A = [156 118 113 129 124 114 132 101 134 150 134 132]
A[0]	156
A[7]	101
A[2]	113
A[6]	132

arr =
[[154 106 154 111 154 151 153 156 119 105 107 155 153 155 111 155]
 [102 142 102 135 104 103 105 104 137 145 145 103 103 102 137 103]
 [148 105 147 107 152 141 146 154 140 106 112 152 153 155 107 148]
 [146 109 143 109 153 135 142 151 146 114 119 152 154 154 110 148]
 [144 137 145 145 129 148 145 133 101 131 119 129 126 123 142 143]]
arr[0][0] = 154
arr[3][6] = 142
arr[0][7] = 156
arr[4][6] = 145
arr[4][3] = 145
arr[4][5] = 148
arr[3][15] = 148
arr[4][2] = 145
arr[0][10] = 107
arr[4][12] = 126
arr[3][9] = 114
arr[2][2] = 147
arr[3][13] = 154
arr[2][15] = 148
arr[3] = [146, 109, 143, 109, 153, 135, 142, 151, 146, 114, 119, 152, 154, 154, 110, 148]
arr[1][11] = 103
arr[2][5] = 141
arr[1][1] = 142
arr[1][10] = 145
arr[:, 5] = [151, 103, 141, 135, 148]
arr[2] = [148, 105, 147, 107, 152, 141, 146, 154, 140, 106, 112, 152, 153, 155, 107, 148]
arr[:, 12] = [153, 103, 153, 154, 126]
arr[:, 4] = [154, 104, 152, 153, 129]
arr[1][6] = 105
arr[2][10] = 112
arr[3][3] = 109
arr[0][9] = 105
arr[4][13] = 123
arr[4] = [144, 137, 145, 145, 129, 148, 145, 133, 101, 131, 119, 129, 126, 123, 142, 143]

W =
[[132 126 122 128 136 130 132]
 [113 128 128 128 146 129 129]
 [137 128 125 131 123 128 131]
 [127 128 131 128 125 127 113]
 [127 128 129 123 109 126 128]
 [152 128 124 127 119 128 126]
 [145 127 129 126 140 127 134]
 [125 128 123 129 137 128 146]
 [118 126 128 129 133 125 128]]
W[0][0] -> 132
W[5][0] -> 152
W[4] -> [127, 128, 129, 123, 109, 126, 128]
W[0][3] -> 128
W[4][0] -> 127
W[:, 2] -> [122, 128, 125, 131, 129, 124, 129, 123, 128]
W[:, 3] -> [128, 128, 131, 128, 123, 127, 126, 129, 129]
W[6][4] -> 140
W[1] -> [113, 128, 128, 128, 146, 129, 129]
W[4][5] -> 126
W[8][2] -> 128
W[:, 6] -> [132, 129, 131, 113, 128, 126, 134, 146, 128]
W[8][6] -> 128
W[:, 4] -> [136, 146, 123, 125, 109, 119, 140, 137, 133]
W[6][2] -> 129
W[0] -> [132, 126, 122, 128, 136, 130, 132]
W[8][0] -> 118

data = [110 107 130 136 115 134 142 149 130 128 132 144 134 117]
data[0]: 110
data[13]: 117
data[6]: 142
data[11]: 144

X =
[[135 139 136 136 136 135 139 130 132 136 138 134 135 127 128]
 [138 107 139 141 104 148 105 107 107 139 106 139 136 113 112]
 [126 124 126 128 125 128 124 125 124 127 123 126 126 125 125]
 [124 126 123 121 130 122 126 133 133 122 130 124 123 136 136]
 [117 141 117 115 141 111 142 139 139 117 140 117 119 136 137]
 [136 135 137 137 132 139 135 128 130 137 135 135 135 126 127]
 [129 131 128 127 131 127 131 130 132 127 133 129 128 131 131]
 [132 136 133 132 138 132 137 135 136 132 139 131 132 134 134]
 [131 125 131 130 126 131 124 127 128 130 126 131 131 129 129]
 [125 110 125 126 118 130 110 126 123 126 114 127 126 132 129]
 [141 118 142 147 115 151 117 113 113 144 115 141 140 113 113]
 [138 137 139 140 134 140 137 128 130 139 136 137 138 125 127]]
X[0][0] -> 135
X[8][6] -> 124
X[8][14] -> 129
X[:, 7] -> [130, 107, 125, 133, 139, 128, 130, 135, 127, 126, 113, 128]
X[7] -> [132, 136, 133, 132, 138, 132, 137, 135, 136, 132, 139, 131, 132, 134, 134]
X[8][13] -> 129
X[2][9] -> 127
X[10][1] -> 118
X[1][1] -> 107
X[8][3] -> 130
X[:, 6] -> [139, 105, 124, 126, 142, 135, 131, 137, 124, 110, 117, 137]
X[10][9] -> 144
X[4][14] -> 137
X[4][5] -> 111
X[10][7] -> 113
X[:, 13] -> [127, 113, 125, 136, 136, 126, 131, 134, 129, 132, 113, 125]
X[3][11] -> 124
X[6][13] -> 131
X[1] -> [138, 107, 139, 141, 104, 148, 105, 107, 107, 139, 106, 139, 136, 113, 112]
X[6][1] -> 131
X[8][0] -> 131
X[:, 14] -> [128, 112, 125, 136, 137, 127, 131, 134, 129, 129, 113, 127]
X[1][6] -> 105
X[11][14] -> 127
X[7][2] -> 133
X[7][3] -> 132
X[9][7] -> 126
X[0][10] -> 138
X[4] -> [117, 141, 117, 115, 141, 111, 142, 139, 139, 117, 140, 117, 119, 136, 137]
X[8][12] -> 131
X[9][8] -> 123
X[10][3] -> 147
X[1][12] -> 136
X[8][9] -> 130
X[4][1] -> 141
X[9][5] -> 130

a =
[[121 142 123 129 119 141 136 120 125 132 126 118 137 128]
 [119 139 132 128 124 136 139 126 127 126 139 123 128 133]
 [136 107 134 123 133 111 123 132 122 116 136 139 113 123]
 [122 144 127 126 121 142 129 123 129 133 127 117 139 134]
 [114 148 120 130 115 146 140 117 124 133 124 113 139 128]
 [121 146 130 125 126 139 129 126 134 132 131 122 137 136]
 [137 113 139 123 138 114 111 140 132 123 134 135 119 136]
 [133 121 126 133 134 122 130 126 127 131 125 137 127 121]
 [113 148 114 124 112 144 136 112 120 131 119 110 138 122]
 [134 104 138 124 136 107 120 138 123 116 140 138 108 129]
 [139 109 136 122 135 110 116 140 131 117 134 139 113 128]
 [139 124 133 134 130 127 124 138 139 130 126 131 128 132]
 [135 124 120 134 129 128 131 124 125 133 117 132 131 119]]
a[0,0] => 121
a[8,4] => 112
a[7,11] => 137
a[3,2] => 127
a[0,7] => 120
a[10,0] => 139
a[11,10] => 126
a[2,12] => 113
a[:, 4] => [119, 124, 133, 121, 115, 126, 138, 134, 112, 136, 135, 130, 129]
a[7,13] => 121
a[12] => [135, 124, 120, 134, 129, 128, 131, 124, 125, 133, 117, 132, 131, 119]
a[10,7] => 140
a[11,8] => 139
a[4,1] => 148
a[9] => [134, 104, 138, 124, 136, 107, 120, 138, 123, 116, 140, 138, 108, 129]
a[3,13] => 134
a[11,11] => 131
a[5,5] => 139
a[10,1] => 109
a[4,0] => 114
a[:, 3] => [129, 128, 123, 126, 130, 125, 123, 133, 124, 124, 122, 134, 134]
a[0,13] => 128
a[2] => [136, 107, 134, 123, 133, 111, 123, 132, 122, 116, 136, 139, 113, 123]
a[10,10] => 134
a[8,3] => 124
a[8,5] => 144
a[:, 12] => [137, 128, 113, 139, 139, 137, 119, 127, 138, 108, 113, 128, 131]
a[1,4] => 124
a[12,9] => 133
a[0,5] => 141
a[6,8] => 132
a[:, 8] => [125, 127, 122, 129, 124, 134, 132, 127, 120, 123, 131, 139, 125]
a[12,13] => 119

grid =
[[125 123 124 123]
 [123 126 128 136]
 [134 130 134 124]
 [147 119 126 124]
 [126 127 131 127]
 [121 125 126 135]
 [129 128 128 130]
 [127 126 128 129]
 [126 130 133 117]
 [135 128 132 121]
 [153 121 125 130]
 [139 121 123 124]
 [124 126 128 138]
 [129 125 125 118]
 [126 131 127 127]]
grid[0,0]	125
grid[-13,-1]	124
grid[5,3]	135
grid[-12,-2]	126
grid[-15,1]	123
grid[-11]	[126, 127, 131, 127]
grid[:, 0]	[125, 123, 134, 147, 126, 121, 129, 127, 126, 135, 153, 139, 124, 129, 126]
grid[:, -3]	[123, 126, 130, 119, 127, 125, 128, 126, 130, 128, 121, 121, 126, 125, 131]
grid[-6,3]	121
grid[14,0]	126
grid[-10,-3]	125
grid[-7,-2]	133
grid[-10]	[121, 125, 126, 135]
grid[-2,-4]	129
grid[-15,-1]	123
grid[-8,-2]	128
grid[12,1]	126
grid[-12,1]	119
grid[0]	[125, 123, 124, 123]
grid[-4]	[139, 121, 123, 124]
grid[-4,1]	121

x =
[[126 126 134 124 124 136]
 [145 128 131 125 113 125]
 [127 134 123 130 124 125]
 [119 124 136 126 127 137]
 [118 114 115 136 125 137]
 [126 142 132 130 151 112]]
Indices start at 0.
(0, 0) -> 126
(5, 3) -> 130
(4, 4) -> 125
(0, 4) -> 124
(0, 5) -> 136
(3, 1) -> 124
(2, 3) -> 130
(3, 3) -> 126
(3, 2) -> 136
(5, 0) -> 126
(2, 2) -> 123
(1, 5) -> 125
(4, 3) -> 136
(2, 1) -> 134

m = array([123, 128, 105, 114, 118, 117])
m[0]	123
m[-5]	128
m[-4]	105
